In the data rows, the value 128 means zero.
Here are some points, one per row:
[ 89 144 111  92 158 136 111 128 159 125 149 116 137 150 150  96  95 143
 113 130  99 114 145 156 134  66 141 158  73 139 144 143  95 138 144 117
 128 149 148 147 130 101 148 126 140 148 149 152 127 134 138 146 121  89
 129 137 133 167  87 109 100 139 116 159]
[ 81 102 147 165 131 148 142  80  89  99 123 113 157 117 138 145 134 168
 118 140 147 136 185 115 139 112 122 126 109 144 135 158 100 126 126 147
 107  78 127 115 164  98 129 119 100  91 107  87 119 115  77  82 133 158
 120 195 134 130 135 131 113 161 125 141]
[136  99 152 132 129 131 113 112 150 107 157 117 144 132 133 100 115  87
 136  89 149 126 165 132 130 159 126 110 103 140 168 144 177  91 151 164
 114 164 138  99  94 140  73 146 173 153 120 147 153 155 134 103 102 169
 147 160 156 109 136 113 123 123 143 123]
[103 133 116 104 124 139 142 165 121 110 144 149 144 165 103 110 118 116
 137  86  76 140 166  71 128 113  83 130 148 118 143 134 143 147  93 111
 127 133 142 107 148 120 121 122 119 149  85 103 112 112 136 154 144 133
 158 106 137 152 118 143 173 134 191 148]
[168 148 120 122 105 144 135 110 130 137 102 137  82  97 159 114 131 148
 155  87 103 114 136 177 116 129 155 117 140 147 146 131 113 123  79 114
 155 136 124 155 182 113 124 121 131 167 160 116 119 134 116 147 176 158
 127 136 147 141 173 140 114 143 148 117]
[126  94 118 143 138 107  80  98 130 172 131 100 109 111 105 174 113 115
 110 101 121 123 102 104 141 152 124 130 157 120 121 109 159 129 140 151
  91 104 131 137 123  86 133  91 101 155 156 124 114 160 173 144 112 129
 103 114 129 113 110 126  90 124 173 163]
[171 187 149 135 107 146 127 113  99 103 141 127 144 127 125 121 120 109
 125 123 137 100 134 135 166 148 127  99 107 138 119 121 126 123 185 119
 160 100 108 165 143 109 130 140 120 126  51 151 105 112 137 125 134  95
  98 141 128 118 122 118 105 101 141 116]
[182 118 136  77 120 147 114 119 137 143  97 109 145 108 117 145 109 119
 106 154 135 145 124 128 125 122 119 136 131 128 121 119 167 126 120 101
 139 106 119 108 133 143 102 103 133  90 119 115 131 123 144 161 125 206
  84 147 106 194 123 135 122 111  93 142]
[154 146 115 138 115 112 110 125 104 132 112 138 126 116  96 127 124 136
 145 120 174 136 130 115 120  84  97 132  93 102 166  82  88 102 118 119
 150 118 144 104 127 124 121 132 104 163  97 151 174 184  95 166 122 105
 141 149 115 135 130 188 146 132 111 106]
[161 128 122 127 133 131 111 117 112  97 185 146 146 104 113 135  98 141
 154  92 154 145 109 120 117 111 149 132 159 174 116  88 121 114 118 112
  68  82 170 122 135 141 142 159 142 102 166 161 160  96 151 100 110 128
 127 120 129 149 142 104 137 148 127 105]
[147 152 123 141 135 143 145 117 120 152 105 100 123 145 170 142 173 119
 117  80 119 147 134 164 105  91 107 101 123 117 137 116 133  98 145 155
  80  91 117 137  99 136 136 170 153 117 136 113  85 128 157 148 166  99
 147 161  97 142 110 147 163 132 164 144]
[104 101 132 146 108 121 109  96  78 148 116 158 121 137 146 137 125  91
 117 119 164 131 152 139  95 135 174 153 104 155 103 108 102 122 108 168
 123 127 106 122 145 144 107 156 151 151 118  84 130 145 122 164 100 116
  83  84 142 161 109 130 140  76 109 124]
[134 154 145 181 122 120 130 176 156 126 126 125 100 128 100  99 124 121
 122 122 136  93 157 162 123 101 125  99 106 115 130 154 103 131 118 149
 102  77 114 127 119 122  82  80 132  88 141 140 113  79 118 140  90 152
 151  96 109  82 110 117 128 140 126 118]
[127 122 108 116 112 128 136 143 114 166 137 136 138 111 115 173 135  75
 136 106  80 110 117 122 123 117 116 110 113 153  90 131  87 122 105  93
 154 181 121 131 132 100 134 111 148  72 123 175 133 184 134 103 140 141
 118 149 129 100  90 106 144 139 155  80]
[152 121 107 100  89 126 143 155 132 158 117  99  97  78  92 111 112 142
 127 101 106 165 109 114 161 100 136 179 148 130  96 156 129 123 139 137
 114 147  89 138 112 145 123 121 127 131 115  83 126  99 104 112 136 123
 156 164 165  98 135 109 154  81  91 155]
[121 121 141 121 103 110 120 150 153 132 132 163 123 118 122 141 133 103
 186 138 122 111 173 101 146 117 160 126 120 104 102 119  97 123 137 141
 151  98 130 103 105 193 169 119 142 139 116 162 111 127 136 109 155 104
 144 109  90 136 147 101  81 122 128 142]
[109 120 134 116 109 131 143  92 100  88 111 129 192 115 107 143 126 124
 162 139 112 118 120 135 168 146 120 112 136 137 133 146 104 160 148 127
 137 118  96 129 121 133 112 153 130 129 190 157  93 114 113 169 109 128
 167 134  98 105 115 175 134 129 106 171]
[114 117 123 101 150 104  95 173  97 155 123 115  95 140 122 119  73 160
 155 121 138 120 126 110 116 155 141 102 132 142 151 113 142 139 156 189
 196 134 141  88 134 124 148 162 114 103 153 123  92 141 142 135 146 126
  90 118 123 114 127 115 153 125  95 116]
[115 110 126 135 128 149 135 106 152 114 128 121 113 154 118 126 133 115
 178 122 125 189 101 136 156 137 142  90  90 141 118 120 139  91 105 119
 155 127 171 162 113 100 131 118 125 107 139  57 138 122 140 100 114 112
 130 121 103 128 120 156 131 100 120 114]
[127 120 125 115 150 156 127 146 102 160 125 155 139 177 118 110 122 130
  87 140  90 117 130 121 150 111 150 124 138 103 114 126 134 103 102 127
 129 115 123 158  79 116 164 126 148 146 143 115 149 123 119 181 138 141
 132 153 115  86 194 133 111 131 123  91]
[144 142 153  85 137 113 147 154 134 112 127 133 142 137 124 130 139 191
 161 146 159 130 116 106 111 171 118 168 106 133  77 157 149 134  80 141
  87 127 138 150 113 110 120 106 141 128 131 128 114 175 134 166 152 110
 127 133 158 110 107 122 131 144 134  91]
[167  86 126 135 146 119 116 168 150 143 160 160 134 109 146 145 143 138
 140 150  78 121 122 156  98 180 155 122 143 106 149 108 111 128 140 157
 133 102 145 114 139 120 118 143 143 132 104 111 150 112  77 103  97 108
 127 179 107 132  96 141 120 133 131 128]
[119 140 152 127 140 114  88 122 151 145 132 131 125 129 144 117 129  74
 152 102 152 146  94  91 102 135 146 147 148 106 124 169 131 156 164 137
 134 153 129 175 161 186 130  83  95 124 150 125 181  79 132 163 136 142
 136 160 128 130 128 149 162 149 127 111]
[131 147 120 198 110 168 129 137 123 136 143 115 151 101 147  87 150 113
 125 156 131  70  95  79 101 120 135 133 131 138 151 138 153 162 142  92
 161 106 126 140 137 124 132 138 120  94 149  86  98 140 147 114 101 112
 180 140 135 152 135 116  99 114 135 119]
[140 121  98 160 126 147  80 149 142 152 129 157 137 110 131 209 129 154
 136 158 126 132 162 111 141 143 122  71 103 167 159 152 150 135 127 131
 113 144 105 136 113 126 144 133 125 121 123 123 152 109 150 136 147  79
 145 112 145 123 139 108 145 142  98 123]
[136  94 145 168 131 142 112 101 121 112 121 134 100 143 109 113  63 146
 109 113 124  87 109 130 125 134 113 146 112  80 125 138 110 107 142  65
  99 163 143 123 108 151 124 137 112 110 125 115  84 146 138 116 168  88
  91 114 150 128 132 175 128 146 117 164]
[107 134 112 107 161 140 148 160 161 114 130 130 114 138 152 195 118 102
 140 135 153 109 134 124  91 128 127 193 147 133 132 137 114 134 156 108
 114 125 135 115 127  78 109 110 122 159 124 121  90 164 124  89 118 102
 137 107 105 116 194 105 146  95  79 111]
[127 130 108 108 108 130 130 132  99 104 125 102 118 166  74 106 176  87
 133 175 158 150 114 161 101 128 137  85 172 122 133 155 116 127 157  94
 128 118 104 124 123 141 131 100 140 153 147 106 129 110 115 104 147 125
 100 125 150 133 109  93 108 160 113 128]
[105 147 123 118 169  69 144 123 106 119  99  69 140  95 151 116 114 134
 140 152 102 141 140 143 119 120 129 108 124 143 158 122 105 142  91  95
  81 147 142 138 112 180 128 123 124 150  87 100 163 120 121 136 160 140
 101 136 103  90 136 111 124  81 164 153]
[123 163 142 129 167 108 160 150 153 118 108 117  90 147 106 162 114 118
  74 146 115 138 153  78 171 155 129 109 147 151 139 127 137 121 146 112
 128 114 148 118 173 129 137 164 168 126 161 137 138 161 100 116 143 125
 178 130 129 145 112 139  95 111 127 102]
[109 115 170 112 126 106 183 117 158 152 139 183 122 131 106 169 140 179
 115 116 138 112  93 101 115 103 104 124  91 171 153 112 150 121 160 123
 145 142 131 129 122 149 158 117 164 174 127 131 113 101 134 144 110 150
 101 151 123 105 135 125 136 119 145 129]
[ 98 137 151 106 129 119 169 125 119 151 137 117 112 133 150 134 143 136
 133 184 134 118 131 157 148 129 119 101 158 132 101  85 105  92 143 157
 117 193 138  93 112 101 112  97 110  96 121 109 136 102 137 148 119 103
 161 103 163 157 142 153  95 143 125 146]
[117 119 127 137 140 124 165 113 106 133 148  78 156 113 178 143  78 148
 104 128 135 119 132 114 143 147 156 144 116  95  99  93 176 108  97 108
 165 133 132 130 104 154 127 106 134 180 130 135  89 109  98 120 135 121
 146 108 142 137  79 146 172 171 125  87]
[127 155 115 139  92 105 119 115 137 176  96 160 141 158 121 103 114 125
  87 118 186 176  89 165 147 147 163 143 167 136 159 141 117 162  98 121
 132 157  96 128 117 136 112 120 101 126 114 141  96 121 151  99  70 115
 122 152 106 150 143 120 119 164 151 108]
[107 169 120 175 127 105 154 103 144  85 134 150 138 138 124 101 137 129
 133 141  94 106 116 120 113 138  96 141 192 132 104 110 153 146 109 159
 142 112  79 149  99 132 123  97 125 141 113 117 172 168 142  90 137 150
  91 136 128 157 127 100 151 158  88 191]
[142 125 102 135 150 153 132 104 171 117 121 126 131  69 108  97 125 142
 129 133 108 198 144 124  93 116 104 105 136 120  77 128 105 165 186 150
 122 146 119 126 122 155 159 137 139 125 107 113 117 139 132 146 104 152
 122  83 145 111 132 136  82 166 132  97]
[ 93 129 161 118  71 127  97 144 161 105 140 120 153 136 150  96 162 125
  90 156 116 159 146 171 122 120 144 140 122 139 123 125 175 125 136 116
  90 139 173 119 158 121 155 136 117 123 134 149 129 166  91 121 139  90
 120 114 111 105 144 136 189 128 131 140]
[174  85 132 139 113  75 148  96 135  95 153 136 116 137 158 129 154 117
 126 160 122 136 112 123 130 112 127 117 106  73 148 133 100 157 103 156
 124 135 118 126 125  90 149 135  97 118 153 169 113 129 127 131 108 155
 126 118 156 134 156 100 156 106 139 130]
[ 91 121 149 104 160 162 117 154 106 118 134 163  66 122 164  95 173 150
 128 108 132 124 134 139 183 145 122 129 112 101 133  91 131 182 138  69
 115 125 116 108 113 113 100 151 120 123 146 165 152 116 131 135 134 151
  99 124 120 146 116 108 131 127 125 119]
[141 148  92 149 145 128 127 140 121  99 105 121 160  96  93 106 177 140
  64 136 127 125 112 130 138 133 135 170 128 115  94 174 117 100 126 138
 163 151 163  82 134 110  79 124 125 157 133 113 135  88 181 111 174 160
 129 107 120 111 140 137 127 117 138 129]
[154 122 114 112 125 120 116 156  70 106 149 104 113 161 163 143 144 144
 110 120 146 144 175 155  95 144  83 162 132 131 116 122 164 127 118 120
 165 136 128 173 137 149 161 116 111 104 163 149 172 129 105  86  82 139
 145 101 110 117 123 143 105 106 150 144]
[126 151 145 112 111 160 117 113 161 142  78 106 119 141 117 125 147 113
 143 144 121  92  89 106 109 154  76 156  99 101 165  96 128 118  94 159
 120 116 111 120 180 135 148 179 135 119  97 166 141  88 133 103 124 115
 111 103 149 127 141 123 109 141 122 121]
[106  87  98 123 152 141 135 106 138 146 139 137 151 162 136 118 119 137
 145 116 162  94  75 162 147  94 150 128 182 133 134 176 151 122 115 136
 144 135 127 132 135 124 120 175 108  93  84 177 153 145 117 135 127 158
 156  75 136 130 104 121 112  89 121 158]
There is one direction along which these points spread out most. Take the direction at right angles to it along which they spread out most. Go by this last direction. Where along it does each point below lie, from 0 to 99? 50 is the average, and the first point above lies past it. One standard deviation of the points above along it is 16.
[117 119 127 137 140 124 165 113 106 133 148  78 156 113 178 143  78 148
 104 128 135 119 132 114 143 147 156 144 116  95  99  93 176 108  97 108
 165 133 132 130 104 154 127 106 134 180 130 135  89 109  98 120 135 121
 146 108 142 137  79 146 172 171 125  87] >> 78
[152 121 107 100  89 126 143 155 132 158 117  99  97  78  92 111 112 142
 127 101 106 165 109 114 161 100 136 179 148 130  96 156 129 123 139 137
 114 147  89 138 112 145 123 121 127 131 115  83 126  99 104 112 136 123
 156 164 165  98 135 109 154  81  91 155] >> 82
[107 134 112 107 161 140 148 160 161 114 130 130 114 138 152 195 118 102
 140 135 153 109 134 124  91 128 127 193 147 133 132 137 114 134 156 108
 114 125 135 115 127  78 109 110 122 159 124 121  90 164 124  89 118 102
 137 107 105 116 194 105 146  95  79 111] >> 45
[ 91 121 149 104 160 162 117 154 106 118 134 163  66 122 164  95 173 150
 128 108 132 124 134 139 183 145 122 129 112 101 133  91 131 182 138  69
 115 125 116 108 113 113 100 151 120 123 146 165 152 116 131 135 134 151
  99 124 120 146 116 108 131 127 125 119] >> 43
[107 169 120 175 127 105 154 103 144  85 134 150 138 138 124 101 137 129
 133 141  94 106 116 120 113 138  96 141 192 132 104 110 153 146 109 159
 142 112  79 149  99 132 123  97 125 141 113 117 172 168 142  90 137 150
  91 136 128 157 127 100 151 158  88 191] >> 50
[ 81 102 147 165 131 148 142  80  89  99 123 113 157 117 138 145 134 168
 118 140 147 136 185 115 139 112 122 126 109 144 135 158 100 126 126 147
 107  78 127 115 164  98 129 119 100  91 107  87 119 115  77  82 133 158
 120 195 134 130 135 131 113 161 125 141] >> 45
[182 118 136  77 120 147 114 119 137 143  97 109 145 108 117 145 109 119
 106 154 135 145 124 128 125 122 119 136 131 128 121 119 167 126 120 101
 139 106 119 108 133 143 102 103 133  90 119 115 131 123 144 161 125 206
  84 147 106 194 123 135 122 111  93 142] >> 57
[115 110 126 135 128 149 135 106 152 114 128 121 113 154 118 126 133 115
 178 122 125 189 101 136 156 137 142  90  90 141 118 120 139  91 105 119
 155 127 171 162 113 100 131 118 125 107 139  57 138 122 140 100 114 112
 130 121 103 128 120 156 131 100 120 114] >> 54
[136  94 145 168 131 142 112 101 121 112 121 134 100 143 109 113  63 146
 109 113 124  87 109 130 125 134 113 146 112  80 125 138 110 107 142  65
  99 163 143 123 108 151 124 137 112 110 125 115  84 146 138 116 168  88
  91 114 150 128 132 175 128 146 117 164] >> 65
[109 115 170 112 126 106 183 117 158 152 139 183 122 131 106 169 140 179
 115 116 138 112  93 101 115 103 104 124  91 171 153 112 150 121 160 123
 145 142 131 129 122 149 158 117 164 174 127 131 113 101 134 144 110 150
 101 151 123 105 135 125 136 119 145 129] >> 58
[147 152 123 141 135 143 145 117 120 152 105 100 123 145 170 142 173 119
 117  80 119 147 134 164 105  91 107 101 123 117 137 116 133  98 145 155
  80  91 117 137  99 136 136 170 153 117 136 113  85 128 157 148 166  99
 147 161  97 142 110 147 163 132 164 144] >> 61
[103 133 116 104 124 139 142 165 121 110 144 149 144 165 103 110 118 116
 137  86  76 140 166  71 128 113  83 130 148 118 143 134 143 147  93 111
 127 133 142 107 148 120 121 122 119 149  85 103 112 112 136 154 144 133
 158 106 137 152 118 143 173 134 191 148] >> 78
[127 122 108 116 112 128 136 143 114 166 137 136 138 111 115 173 135  75
 136 106  80 110 117 122 123 117 116 110 113 153  90 131  87 122 105  93
 154 181 121 131 132 100 134 111 148  72 123 175 133 184 134 103 140 141
 118 149 129 100  90 106 144 139 155  80] >> 47
[154 122 114 112 125 120 116 156  70 106 149 104 113 161 163 143 144 144
 110 120 146 144 175 155  95 144  83 162 132 131 116 122 164 127 118 120
 165 136 128 173 137 149 161 116 111 104 163 149 172 129 105  86  82 139
 145 101 110 117 123 143 105 106 150 144] >> 40
[161 128 122 127 133 131 111 117 112  97 185 146 146 104 113 135  98 141
 154  92 154 145 109 120 117 111 149 132 159 174 116  88 121 114 118 112
  68  82 170 122 135 141 142 159 142 102 166 161 160  96 151 100 110 128
 127 120 129 149 142 104 137 148 127 105] >> 28
[104 101 132 146 108 121 109  96  78 148 116 158 121 137 146 137 125  91
 117 119 164 131 152 139  95 135 174 153 104 155 103 108 102 122 108 168
 123 127 106 122 145 144 107 156 151 151 118  84 130 145 122 164 100 116
  83  84 142 161 109 130 140  76 109 124] >> 43
